Rotation paths and how fast each direction turns (deg/step):
Each turn is a multiple of 5 degrees from 10 to 175, or 0.
Each row of a path follows its step; steps can be skipped.
Path 1:
step 0: [ -6.4 -14.7  18.0 -20.4  -9.4  17.9   2.2 -41.8  29.7 -12.7   1.3  -4.6
  12.3 -16.7 -30.5   6.8  -2.9   7.5 -27.4  -8.8   9.0 -18.7  11.4 -22.0
   2.2  20.9   1.0 -25.1   1.8  -2.8  -9.8 -18.8  11.5   7.6   4.7 -15.6
  -9.9  13.1   1.4 -21.7   4.4  -5.6  14.2 -12.8 -19.6   3.8  -2.4 -10.1
   3.7]
step 3: [ 12.2  -6.5   2.6  -4.9 -18.0   7.3 -25.1  15.4  16.3   8.0   7.8   0.1
  -9.7  19.2  12.0  -9.1  16.8 -18.9   1.0   1.3  -5.2   1.7  45.0   5.9
  25.2  14.8  10.1  -9.0   0.3  -4.0   2.9 -24.8  11.5  -4.1 -27.9  -2.4
   1.3  -8.4  -2.8   3.3   3.2  30.7  24.6 -19.9  10.8   6.6  30.5  15.3
   0.6]
step 4: [ 12.0   9.9  12.1  23.1 -24.3 -15.9  -2.6 -12.5  -8.1   9.8 -17.9  31.8
  18.2  16.0 -10.4   6.6  -2.9   1.3  16.5 -23.2  -1.9   4.2 -29.0  -8.9
   7.9 -14.0   0.9 -15.2  -1.7  17.4  -7.1   2.2   0.7  -6.3 -29.3  11.8
  11.0   5.0  -0.4 -15.7  -1.7 -10.4  23.9  27.3  28.8  18.3 -18.0  -9.7
   8.9]
step 5: [  8.0   4.8  21.5  12.3 -13.4   2.9  -6.3 -10.7  -9.9 -21.3   5.1 -15.0
  -7.9 -18.8  10.2  -4.0   0.9   1.3 -22.1  14.2 -24.2 -23.6  -1.3 -17.1
  30.6  23.0   8.8 -19.2  12.6 -16.5  -4.3  -9.3  -7.9   8.5  -9.9  -8.6
 -12.0 -21.2  -0.4 -12.9  13.8  -3.6  -6.8   6.5 -36.8  23.8 -17.8  17.6
 -20.2]
step 6: [  6.3  31.2 -20.6  13.3  -8.3  -4.7  35.5 -17.2  -2.0   4.6 -23.7  11.2
 -22.5   8.5 -22.8  -8.3  13.0 -11.9 -12.6  -2.5  17.0 -29.4  27.7   0.0
 -10.4 -18.5  11.9 -19.8  -8.0  13.6  10.1   2.5  -4.8 -27.8   4.5   9.5
  10.6  27.1   6.2  -1.4 -13.2   2.3   1.1  -2.8  -7.2   7.6  11.3  15.8
  -5.4]
step 7: [ -2.3 -29.5  -2.8  14.7   4.6 -14.4 -22.7 -16.3  30.8   1.5   0.1 -16.5
 -33.2  13.5 -13.7 -14.0   1.8  13.7  -3.9  -9.1 -17.8   7.3 -31.7  -2.9
  10.1  -5.0   2.1 -11.5  10.9  -4.8 -21.4   6.2 -32.2 -15.4   9.7 -16.8
  16.2  -0.8  11.6  -6.0   3.4   6.9   1.5  -6.3   0.4 -24.2  -9.4 -11.4
 -26.5]
step 8: [-36.8   9.0  -6.7  -8.5 -20.3 -13.9  -4.4 -14.8   2.6 -25.5  -0.9  -9.0
  19.2  15.1 -13.2 -15.0   3.8 -33.6  -1.3   5.7  -5.9   5.4  13.9  12.8
  26.7  -7.1   7.5   4.4  -7.4   9.1  23.0  -2.1  13.6  22.9  -0.3   1.2
  14.4  -8.2   4.4 -24.6   0.5  12.2   7.3 -16.4 -12.9   5.6  39.7 -11.8
  -5.6]
step 10: [ -8.9 -14.4  26.1 -13.2 -10.3 -19.1  -5.7   9.5   1.6 -15.5   3.7   7.0
   6.1   5.5  19.7 -19.2   6.0   2.9   3.0  21.3   8.1   0.2  -8.8 -11.3
  12.4 -26.6  17.0  -5.1  -6.7 -25.4 -13.3  14.2  -6.3  14.8 -35.0  28.1
   0.9   6.2   9.4   2.7   0.8 -13.3   7.7 -16.5 -23.7  13.6 -12.5  32.5
 -23.2]
step 11: [  9.0   1.5  15.3   8.0 -20.9  -2.3   5.6   0.1  23.7   3.4  -9.6  22.6
  21.3 -12.8 -20.2  -7.8   1.0   4.2  -5.4 -13.5  -5.3 -21.8  25.3   0.9
 -10.7   4.0 -23.9 -34.4   4.3  16.8 -14.4 -22.7 -16.1 -12.6  23.3   4.9
  -1.9   9.2   0.6  -1.9  11.3 -12.9  -4.1 -30.5  -3.8  28.5  20.1   6.4
  14.7]
step 13: [  5.3  -8.5 -10.8  36.2 -19.9 -21.7 -10.3 -38.4  -1.7  -6.3 -23.5 -17.3
  35.9  -9.2  -1.4  16.8  19.6 -29.2   1.5   1.3 -10.1   7.9   1.7   3.1
   8.2 -10.3  -1.7  -4.8  34.4   3.4  -2.0  -1.4   5.4   7.7  -2.5  20.0
   8.4   4.1  11.6 -17.1 -14.1 -11.4  -6.6   8.4 -17.6 -10.9   8.6   1.2
   2.9]
step 14: [  8.3   5.7   7.6  18.1   3.9  14.7   0.6  -6.9  -9.3   7.0   5.2  -7.6
 -11.2  20.7   6.4  -6.3  23.9 -27.8 -17.7  -9.2  12.0 -10.7  -0.5 -12.3
  10.2  41.3  11.2 -11.9 -13.2 -15.6   0.3  -6.9   1.8 -19.9 -17.0 -31.9
   3.9   0.5 -11.3 -21.4  23.8   5.8  -8.4 -23.8  24.5  -3.1  13.4  20.8
 -13.6]
Directions:
[  0.1  -4.1   5.6   5.1   3.2  -6.7   3.3   2.7  -1.1   3.8  -1.5  -0.2
  -1.8   0.3  -5.6  -4.1   1.6   2.5  -1.7   1.5   7.2   3.6 -10.5   2.3
  -4.6  -5.5   8.4   1.0   0.0   6.7   6.1  -5.8  -0.9  -5.9  -1.0  -5.9
  -4.3  -5.1  -6.5   2.4   7.1  -0.4  -2.8   1.1   7.6   2.1  -4.2  -0.1
  -1.5]	140
[-12.9   0.7  -4.4  -3.2   2.7  -8.0   1.3  -2.3   1.7   3.4   0.7   0.4
  -6.3  -4.3  -3.4  -3.6  -4.4  -1.8  -6.8   2.5   2.7  -4.2   4.7  -2.3
  -1.7   0.9   5.2   2.6  -1.3   1.7  -3.3   6.7  -4.0  11.8   4.8  -4.4
   6.7  -2.0   4.6  -2.8   4.1   0.4   2.2  -0.1   5.3  -1.9  -5.0  -0.5
   1.7]	40
[ -6.6  -3.2   1.6   6.5  -3.3   5.3   2.0  -2.8  -5.0   0.2   4.2   4.1
   2.7   2.8   4.0   6.6  -4.3  -4.6  -7.9  -0.1   1.1  -3.6  -5.7  -1.0
  -4.7  -1.5   0.3   1.5   1.1  -1.2   3.9 -10.5   5.8   6.0  -5.9  -4.8
   2.8  -0.9   0.3  -6.5  -3.9  -2.4   0.9   7.6  -7.5  -4.7  -3.6   0.1
   4.6]	85
[ -4.2  -1.9   4.5  -5.4  -5.2  -2.5   5.0   1.8 -10.7  -5.1  -3.7  -0.1
   3.4   1.9   0.1  -2.3  -6.0   5.5   3.3 -11.6  -7.0   0.9  -1.7   4.9
  -0.7   4.2  -0.6   1.7   1.4  -1.5  -0.1  -1.5  -4.6   3.1   6.0  -6.1
  -1.3   2.0  -2.6  -6.0   1.4   6.3   1.5   4.0   0.5   8.6   2.8  -5.6
  -2.8]	100
[-6.5 -4.4  0.4  3.4 -8.5 -0.1 -4.4  1.6 -1.4  3.0  1.5 -7.3  9.0 -5.7
  3.0  2.0  4.5 -1.2  3.1 -9.3  6.0 -1.7  2.7 -4.4 -3.7  0.4 -0.1 -1.0
  2.2 -1.1 -5.2 -0.8  1.4  4.9  1.3 -1.0 -4.9  3.5 -7.7  8.9 -2.3  0.1
  4.0 -4.9  5.7 -0.4 -3.2  8.0  3.1]	35
[ -1.6  -3.1  -0.7  -3.2   2.6  -2.8  -4.8  -6.3   1.4  -2.9   0.0   1.1
  -2.7  -0.1  10.2  -6.9   1.9  -2.4   7.8  -8.3   3.2   3.2  -1.6  -5.2
   2.7  -2.1   2.0   5.9 -12.8  -3.1   5.7  -7.5   2.7   0.6   2.9   0.0
  -1.4  -0.5   5.5  -2.8   1.8   1.6  -5.0  -3.8   2.4  -6.2   3.8  -2.2
   4.6]	55
[-2.3 -0.6 -0.7  1.9  2.5 -4.5 -1.0  0.9 -0.7  0.7  2.4  4.9  3.0  7.4
  2.5 -1.9 -4.7 -6.3  1.6  2.3 -1.9 13.7  2.0  0.2  6.1 11.4 -1.0  7.3
 -1.3  5.5 -4.5  2.2  5.2 -0.2 -5.3 -2.3 -0.9  2.6 -3.9 -0.6  3.7 -5.9
  5.2  4.2  3.7  0.7  3.1  8.4 -1.7]	65
[ -2.5   2.4   2.4   3.7  -0.4  -3.1  -6.6   0.8  -1.4  -0.8   3.8  -1.2
   8.3  -0.7   5.2  -2.5   2.2  -3.8   3.1   0.7  -4.5   2.1  -5.6   5.2
  -1.0   0.2  -3.0  -0.8  -1.9   4.5  -2.1   2.4  -7.7   2.2   1.9   7.4
   7.9  -5.7  -4.6  -7.4  -0.6  -4.9  -9.1  -5.7  -2.8  -0.8 -10.4  -1.1
  -6.3]	125
